-101; 14; 111; 95; -113; 40; 23 = <107>
81; 56; 16; -102; 41; -16; -18 = <85>
-5; 16; -67; 39; 34; 16; -12 = <28>
22; -113; 14; 111; 40; 95; -101 = <125>
40; 23; -113; -19; 14; -101; 95 = <144>
-82; 39; 121; 46; 33; -18; 77 = <121>
40; 23; -113; 110; 14; -101; 95 = <114>
perm: 23; -113; 110; 14; -101; 95; 40	<114>
perm: -113; -101; 14; 23; 40; 95; 111	<107>
perm: 110; 23; 14; 40; -101; 95; -113	<114>
at: 16; -67; 39; 34; 16	<28>, 2

58; 71; 71; -113; 73  <7>
74; -112; 58; 71; 71  <108>
-114; 58; -117; 47; 51  <66>
73; 71; 71; 58; -112  <5>
asked: 74; -112; 58; 71; 71	<108>
perm: 71; 71; 58; -112; 74	<108>
at: 58; -117; 47; 51	<66>, 2
perm: -112; 58; 71; 71; 74	<108>
at: -112; 58	<108>, 2
perm: -112; 58; 71; 71; 73	<5>
perm: 58; -112; 73; 71; 71	<5>

67; -14; 27; 20; -1; -15; -15; -38; 68; -15; -15; 31; 29; -15; -14; 27; 66; -17; -16; -15; 68; 29; 67; -15; 31; -33; -14; 30; -92; -22; 27; -48 : <59>
-53; -47; 0; -69; -4; -5; 48; 59; 60; -4; -4; 11; 52; -4; -3; 51; 60; -5; -4; -6; 60; 10; 60; -4; 12; -60; -4; 53; -77; -5; 11; 49 : <130>
38; 39; 0; -51; 37; 40; 34; -25; -27; 38; 38; -54; 35; 38; 39; 34; -27; 40; 39; 41; -27; -51; -26; 39; -51; -47; 37; 34; 46; 39; -52; 35 : <132>
35; -49; 1; -60; -48; -49; 38; -24; -24; -49; -51; 60; 44; -48; -46; 40; -24; -49; -48; -49; -22; 56; -23; -48; 59; -48; -47; 56; 37; -50; 58; 40 : <91>
-15; 26; -33; 66; -15; -15; 67; -14; 27; 29; -15; 31; 31; -15; 31; -15; -17; 67; 30; -16; -15; 30; 20; -15; 68; -38; -14; -1; -92; -14; 27; 68 : <75>
37; -47; 34; 38; 0; 39; 41; 39; 40; -27; -51; 46; -27; 39; -27; -54; 38; 35; 38; -52; -51; 39; -51; 40; -26; -25; 37; 39; 34; 39; 34; 35 : <63>
40; 29; -1; -45; 30; 30; 34; -40; -40; 29; 30; -44; 36; 29; 28; 37; -40; 30; 30; 31; -42; -43; -40; 30; -42; -40; 28; 36; 65; 30; -43; 34 : <80>
20; -15; -1; -38; -15; -14; 27; 67; 68; -15; -15; 31; 29; -15; -14; 27; 66; -17; -16; -15; 68; 29; 67; -15; 31; -33; -14; 30; -92; -15; 31; 26 : <177>
perm: 26; 31; -15; -92; 30; -14; -33; 31; -15; 67; 29; 68; -15; -16; -17; 66; 27; -14; -15; 29; 31; -15; -15; 68; 67; 27; -14; -15; -38; -1; -15; 20	<177>
at: 20; -15; -1; -38; -15; -14; 27; 67	<177>, 1
at: -51; -47	<132>, 25
asked: 67; -14; 27; 20; -1; -15; -15; -38; 68; -15; -15; 31; 29; -15; -14; 27; 66; -17; -16; -15; 68; 29; 67; -15; 31; -33; -14; 30; -92; -22; 27; -48	<59>
perm: 35; -52; 39; 46; 34; 37; -47; -51; 39; -26; -51; -27; 41; 39; 40; -27; 34; 39; 38; 35; -54; 38; 38; -27; -25; 34; 40; 37; -51; 0; 39; 38	<132>

80; 63; 27; 31; -111; 7; -21; -48; 4; -74; 3 = <188>
-50; -114; -5; -41; -39; -27; -19; 31; -11; 84; 67 = <48>
-67; -58; -59; 3; 11; 45; 50; 84; -72; -59; 34 = <68>
18; -14; -36; 48; 114; -16; -54; -31; -78; 19; 43 = <139>
-53; -55; 65; 9; 16; -20; -54; 1; -14; -33; -83 = <166>
-63; -37; -67; 16; 22; 24; 35; 102; -73; -63; 25 = <42>
23; -113; 14; -50; -9; -4; -71; 74; 5; 68; -9 = <218>
84; 50; -60; -67; -58; 34; -59; 45; 11; -72; 3 = <57>
-65; 8; -11; -16; -31; 80; 16; 24; -60; -86; -48 = <142>
27; -111; 30; -48; 3; 4; -74; 80; 7; 63; -21 = <84>
-48; -65; 80; 8; 24; -16; -60; 16; -11; -31; -85 = <181>
-17; -120; -11; -43; -37; -29; -46; 49; 3; 89; 39 = <203>
perm: -21; 27; -111; 30; -48; 3; 4; -74; 80; 7; 63	<84>
perm: -85; -65; -60; -48; -31; -16; -11; 8; 16; 24; 80	<181>
perm: 34; -59; -72; 84; 50; 45; 11; 3; -59; -58; -67	<68>
at: -50; -114; -5; -41; -39; -27; -19	<48>, 1

-96; 12; 54; -55; 14; 35; 49; 17; -44; 21; -34; 24; -7; 12; -37; -38; 18 : <39>
-12; 37; -17; -39; 10; -27; 11; 26; 30; -23; -4; -20; 38; 89; 21; 11; -38 : <182>
-22; 3; 18; -32; -25; 2; 8; -16; -8; 35; 11; -20; -39; 33; -32; -42; -12 : <213>
7; -9; 36; -24; -22; 9; 6; -29; -14; 0; -22; -27; -39; -2; -25; -20; 36 : <194>
9; -21; 7; 31; 11; 11; 8; 43; 9; 52; 37; -57; -12; 15; 14; 20; -34 : <167>
-7; 55; 37; 9; 2; -18; -4; -35; -14; 14; -8; 11; 34; -26; -23; 9; -27 : <112>
36; -24; 36; -39; -20; 6; -29; 9; -24; -22; -14; 7; -9; 0; -2; -27; -22 : <4>
11; -26; 15; -32; 14; 21; 0; 33; 9; 4; 31; -20; 59; -20; 23; 44; -28 : <55>
-25; -23; 9; -29; -20; 36; 36; -2; -14; -9; -22; 6; -27; -39; 0; -22; 7 : <200>
17; 44; -3; -29; 2; 16; 23; -22; 9; 35; 26; 34; -35; -12; -5; -27; 4 : <127>
-55; 10; 15; 26; 25; -48; 34; -4; -10; 40; 13; -61; 1; -14; 5; -40; 7 : <118>
27; 11; 5; 18; -58; -6; -28; -16; -25; -68; 23; 41; 2; 12; 7; 24; 12 : <124>
perm: 7; -22; 0; -39; -27; 6; -22; -9; -14; -2; 36; 36; -20; -29; 9; -23; -25	<200>
perm: 23; 18; 12; 2; 5; -68; -28; 27; 11; 24; -58; -6; 7; -25; -16; 41; 12	<124>
at: 26; 30; -23; -4	<182>, 8
perm: -39; -29; -27; -25; -24; -22; -22; -20; -14; -9; -2; 0; 6; 7; 9; 36; 36	<194>
at: -26; -23; 9	<112>, 14

